Rows are one point carried round by a steady rotation, each followed by how many ticks it has turned.
The counts run from 0 to 436.
[-14   1  17   2  -5  15   5  19  10  12 -30 -28  -5 -22  19  -1  -4   8
  -5 -31  10  40  12 -27   8 -11 -35   9  14  17 -10   4  47  37  53   4
  -6 -24   6  13  -5 -40 -17   1  31  -4 -24   8   2 -15  -1  -9  42   4
 -30   8  33  -7 -49 -20  41] | 186
[ 22  -1  34  20  33  18   6  10  17  25 -33  45   4 -21 -14   9  -4  -9
  42  29 -17 -19   2   4   6  12  -3  18 -13 -33  10 -28   0  -8  32  23
  27  21 -39  33 -19  15  -2 -20  11 -10  25 -23 -11 -13  12 -48  39   6
 -11  20 -13 -10  27  15 -16] | 382
[ 29  -1 -24 -50   7  26 -27   7  13  16  28  50 -27 -14 -33  27 -12  -9
  15  19 -65   2  -6  16  -5 -15  15 -24  -4 -41 -17  -3 -33   0  41 -19
  35 -23   2  25 -18  -3  -3 -10  20  12  29  14  -9  -3  20 -10   7   3
   2  -9  10 -15  41 -19 -16] | 5
[ 11 -22  -5 -10  13  16  -2  29  17  11 -46 -35  -2 -39  -6   7  -8   3
  -2 -43 -24  26 -14 -11  24 -21 -43  24  28   7   1   0  21  25  43  37
   1 -17   5  42  -6 -21 -38  -5  23 -21 -32  14   6  -7  -3 -21  21  14
 -18  43  16  -6   2  -4  17] | 156
[ -7   7  10 -21 -25  40  -6  50   3   7  -8 -12  -4 -14  15  -2 -24  16
  -1  -8   2  12  20 -26   6  14 -16   9  19  -1  -9 -31   8  18  40  14
 -14 -19  -3  30  18 -30   3 -17  39  -6  35  -8 -34  15   6  -3  39   3
   1  -4  -3  -2 -51 -50  12] | 254
[ -6  30   2 -16 -11  11  11  19 -27  21 -13 -17  -5 -14  26  32   5   6
  17   6 -29  10  -5 -28 -16  -3   6 -10 -27   7 -22 -21  44  13  37 -26
  27 -25  21  25 -37   1  -4 -26  31 -10 -12 -20 -48   8 -13  42  12   3
   0 -19  19 -14 -40 -15  35] | 339
[-17  -1  45 -10 -15  45   4  36 -21  18 -11  13  11 -21   1   4 -31  -3
 -12   4  17  14  26 -26  14 -23   4  -7   8  16   3 -34  11  20  40   6
   2 -20  -3  11   8 -26  15 -19  42   2  27  -5 -20  -3  -3  16  39 -10
   1 -24  13 -16 -48 -39  26] | 253
[ -6   4  42   0 -11  31  16 -30 -18  17 -15  26   0 -26   7  48 -11  22
  30  25 -19  14  23 -13 -10  -3 -21  16 -14  22   8  -2  44   5   8  21
  26 -12  -4  -2 -36  -4   3 -12  43  20 -40   7 -54 -29 -17  11  33   5
 -11 -12  25 -32 -13  10  22] | 99
[ -5   4 -13  -7  14  14  12  20   0  27  37  11  23  -6  27  -9  -1   7
   2 -13 -28  27  -7 -33 -14 -17 -15 -16 -19 -23 -17  -6   3  18  61 -24
  -3 -26  26  -3  -9 -45 -13  -9  13   7   4  13 -23   7   4   7  28 -10
 -50  -9  13  17 -48 -44  24] | 287
[ 29  27  -2 -25  18  12  24  -7 -11  37  14  40   0  18 -26  40  -7   2
  -1  12 -30  16 -16  14 -22  17 -23   7 -36 -36   7  -1   4 -17  64 -23
  20 -19  -2  12 -19 -37  -3 -12  28 -15  41  11 -37  -4   1 -11  33 -14
 -18   0 -10 -15  10 -20   7] | 51
[ 27  20   0 -17  -2  24   7  27  -2  27 -12  21  -2 -13 -23   8 -11  17
  12 -16 -50  12 -20  20  -8 -10 -16  -1 -22 -35   7 -19 -15  10  53  -7
 -11 -20   4  50 -13 -36 -16 -19  25 -42  43  20  -9  26  15  -6  27   6
  10  19 -27 -12   8 -34  -5] | 19
[ 20   2  14  -7  -9  29   3  16 -27   7 -11   3   6 -36   5  50 -12  -4
  29  -7 -23  12  21  -9   2 -16 -16  11 -12  21  13 -39  27   2  16  39
  23  -5 -19  44 -19  -3  -3 -21  40 -22 -15  -5 -43 -26 -14  14  36  -7
   2  18   0 -47  14  -9  12] | 391
[ 16  24  -3   5  -9   8  22  33 -18  40 -22   2  -1 -21   2 -13  10  32
  15 -25 -50  20 -24   2 -18 -32 -24  -7 -34  -1 -12 -30  20  20  53  -7
  -1 -24  17  30 -11 -30 -24 -24  29 -26  14  21   1  23   7  13  16   5
   6  18 -15  11 -15 -40  14] | 18
[ 21   0  -8 -45  15  18 -17  -5  19 -14  10  21 -36 -21 -17  53  -5 -27
  29   0 -20   6  15   0  20  16   6  10  17 -30   6   7   3 -14  16   3
  51   4 -30  31 -20   8 -11 -13  14   1   0  -7 -20 -36   6 -38  27 -10
  -6  10  20 -38  46  22 -17] | 429
[ -3   2  43   0   5  36  -8  15   9  25 -32  57  -9 -11 -11  13 -29  16
  51  45 -36 -25  10   1   4   9 -23  24  -1 -26  11 -13 -18  -4   6  31
  30  -2 -21  22 -12  31  15 -36  25   9  20 -23 -23  -1  -7 -38  26   5
   3  13 -17 -16   6   4 -24] | 60
[ -4  23 -21 -33  -5  24  -3  31 -15  29  -4  -3 -10 -19   6  22  -7 -13
   8   6 -40  10 -14 -33  -3  -9   3 -21  -9   0 -30  -9  29   7  49 -28
  43 -30  32  20 -18   2  -8 -36  29  -6  -8 -21 -10  22   6  31  -8 -16
  12 -18  29  -4 -32 -24  31] | 308
[ 15   3  32   6   1  16  10  -4   1  22 -10  29   2 -20   4  -3  -1  46
  42  -4 -38   0   2  13 -12  -7 -26  25 -47 -29   6  -8   2   6  24   7
 -28 -14   0  21 -15 -29 -10   5  15   2  15  29 -48   3  -8 -23  29  32
 -20  22 -24 -19   7 -14 -32] | 65
[ -2  13  11 -20 -28  20 -19  24  11  -3 -18 -21 -36   3  23  46 -16   1
  40 -12   0   4  36 -18  13  26 -35  41   2 -16   8 -12  32   0  23  32
   6 -12 -29  36  12 -24   3  -5  40 -10  -7   0 -54 -19 -17 -18  47  18
 -11  15 -10 -32  -4 -18   6] | 423
[ 39  -5   4 -31 -13  34   0  39 -17  16   1  22  10 -55 -37   5 -11  -3
 -16  -5 -20  11 -18  10  14 -14  17 -21  -6  -7  -7 -26  -2  16  51 -15
  -4 -15   1  45 -16 -19  -9 -12  15 -31  49   0   1  20  32  13  17   7
  43  -4   5 -18  21 -34 -13] | 274
[  3 -30  60 -17 -13  46 -11   0  33  -1  -9  40 -12 -32 -12  -1 -13   6
  12   3  25  -1  42   3  23   6  13   4  21 -16   5  -5   0  26  17  11
 -12  -8 -28  16   2 -12  23  10  15  20  32   3 -13 -27  -6 -51  44  23
   3 -18  12 -32  11   3 -22] | 198
[ -6 -13 -36 -38  30  16 -30  18  38 -10   9 -16 -12 -14   1  -5 -15 -20
 -15 -18 -35  13   3 -22  16   2 -15 -10  44 -35 -23  13  -4  24  51  -6
  12 -20  10   6   9 -21 -28  -2   2  10  -1  16   3  19  18 -27  14  -3
 -32  21  38  10  -9 -30  16] | 225
[  3 -10  36  14  26  26  12  -4   1  28  16  72  17  -9 -15 -19   3 -10
  -4  34  -8   3   2 -13  -1 -11  17 -24 -17 -30 -12  -9  -4   5  53 -30
  28 -13   4  -7 -34   1  14 -19   6  28  34 -13   5  -7  21 -10  25 -28
 -38 -30  25   8 -14  -8  10] | 282
[  2  27  19 -12  16  20   0   6   6  17   3  27   2  21  26  44 -14  -4
  19  33 -11  -6  33 -21 -13  17 -21   7 -33 -32   9 -17  15 -17  41 -14
  44  -2  -8  -3 -17  -8  10 -29  39  27  13 -26 -54 -16  -5  -7  34  -7
 -44 -26   2  -4 -25 -13  22] | 353
[ 40  40 -16 -30  -3  -7  12  40 -11  36 -13 -17   0 -21  10  13  -1  22
  33 -18 -43  -4 -25   1 -15  -1  -8  10 -41 -29 -17 -23  22   9  52 -23
  -5 -16  11  58 -17 -14 -31 -12   9 -26  11   7 -29  30  13  -5  19  20
  22  36 -13  10   3 -30  -5] | 341
[ 13 -13   4 -20   6  -4   2  18  13  15 -46 -22 -16 -53 -21   0  11   2
  33 -27 -28  12 -22   6  12  -4  -2  16  16  -5 -15  12  31  27  32  -1
   8 -14  -2  49 -24 -14 -29   3   7 -27 -27  -2  11   0   3 -30   8  36
  26  50  20  -9  20  17  -9] | 141
[  7  18 -17 -31   1   1 -23   2  19  -6   2 -26 -32   1  39  43  -8   5
  33 -24 -21  11  27 -17  -7  22 -37  31   6 -19  -3   5  37   6  33  13
  17 -15 -10  27   2 -36 -13   2  30   1 -26  13 -45 -27 -14 -32  31   6
 -38  22   9  -8  -9  -6   9] | 424
[ 31  28  -3 -22   0  -7  18   7   3  26 -15  -6   6  -8  32  22  16  25
  37 -20 -24   0  -8  -4 -16  28 -12  27 -43 -39  -8 -19  31  14  43 -30
  -8  -5  -2  37 -22 -35 -22   1  14 -19   9  12 -40   8 -11 -15  34  29
  -3  25 -22  -7   7 -13 -27] | 372
[-27  -5  42 -18   9  19 -18   8  39   5 -23  41 -10  -9  -8  -7 -16 -11
  15  34  37   4  15  -6  18  37  19   0  33 -37  -8   8  13  14  49  -9
   6  -1 -29  14  -6   2  15 -14  15  14  36 -15   9 -21  20 -49  37  -7
  -3 -37  15  -4 -19   2  -2] | 214
[-18   4  34 -33   0  14   0   0  30   1  -9   1 -10   9   3  22 -11  -8
  -4   2  30  20  25 -20  18  45  -8  21  19 -16   0  13  33   7  52  -6
  16  -7 -19  -7   3 -33  14  -6  42  12  17  -7 -27 -17   1 -36  47  -9
 -27 -28  22 -26 -29  -6  37] | 184
[-25  48  -5  -9 -11  11   4  -1   1  23   9   7 -25  19  25  13   0  12
  20  15 -18  10  -2 -15 -23   6  -6  -7 -31 -22 -16  -4  34   8  55 -37
  31 -31  20 -13 -15 -20  -2 -30  47  10  12   2 -33  15  -1  21  14 -13
 -18 -22  15   5 -46 -27  25] | 16
[ -9   6 -21 -49  -9  34 -26  39  14   4   4 -10  -7   7  29   3 -23   9
  -1 -15 -16   4   9 -32   3   8 -26   4  12 -33 -17  -4  -5  39  62 -16
  -5 -19   8  18  24 -48  -4  -5  32   8  35   2 -26  19   3  -4  30   2
 -29   2   7  10 -36 -55  20] | 255
[-25   9  21 -17  -7   5   3  -5  17  10 -12 -20 -14   3  10  24  -5  -8
  -9 -16  15  37  19 -34  13  15 -21   8  17   6  -8  12  50  19  60 -14
  10 -24   9  -5  -8 -33  -6  -6  37  13 -19   3 -15 -23  -7 -10  44  -9
 -36 -19  36  -7 -42  -3  47] | 185
[ 24  -5   0 -35 -10   5  -2  17  16  14 -18 -23 -12 -43 -14   5   3  12
   0 -48 -20  21  -6  -1  18   0  -7  13  19 -11 -10   7  27  35  36   3
 -12 -25 -11  49 -17 -38 -32  22   5 -24  -8  28  -1   0   3 -27  16  28
  24  34  14 -16  17  -4 -12] | 172
[ 18  -8  31   1  24  18   6 -28  21  12  14  50  13  -1  -3  30  -7  14
  36  19 -31  -6  13   3  -9  15 -17  30 -34 -49  15  17   0  -2  23   5
  11  -3 -16   6 -23 -16  -6   5  10  36  11  11 -40 -20  -6 -44  38  13
 -43   2   0 -26  22  21 -19] | 97
[ 14 -28  23 -25  16  24 -13  14  32   0  13  50   0 -33   5 -28  -5  18
  31  11 -23 -15   5  -7  -9   1  25  -9  -4 -60 -15 -14 -26  40  34 -18
 -17 -21 -10  12 -10 -16  -5   9 -11  26  27  18  -8   5   8 -45  35  29
 -16  -7  -3  15  -1 -15 -33] | 265
[ 31  -8  28   1  10  23  24  -3 -15  29 -26   3  32 -28 -39  44   6 -11
  -5 -21 -27  31 -13   9  15 -14 -40  20 -19  20  19 -11  29   4  41  27
   5  -4 -10  32 -34 -20 -19 -13  29 -24  -3   4  -3 -20  -9 -14  32   3
 -12  31   3 -28  14  -3  16] | 120
[ 29   2 -13 -10  36  16   7  10   7  29   5  58  15 -11 -23  -1   1 -26
  10  30 -44 -14 -24  -4   7  -3  13 -14 -12 -49 -15  -2 -21  -7  53 -44
  44  -6  21  25 -39   4 -14 -16   0   4  29 -14   7  10  24 -18   9 -14
 -16   4   9  16  13 -12  -5] | 312
[ 21 -14  -9   9  43   4   1  -2  22  17   0  26  -2 -35  20   0  11   7
  46  13 -70  -9 -12 -16 -18 -26   6  -9 -14 -33 -29  13  16   7  26 -17
  34 -10  24  16 -46  34 -25 -16 -11  11 -44   7 -17  -7  -6 -10   4  12
 -38  16  15  19  12  10  -8] | 364
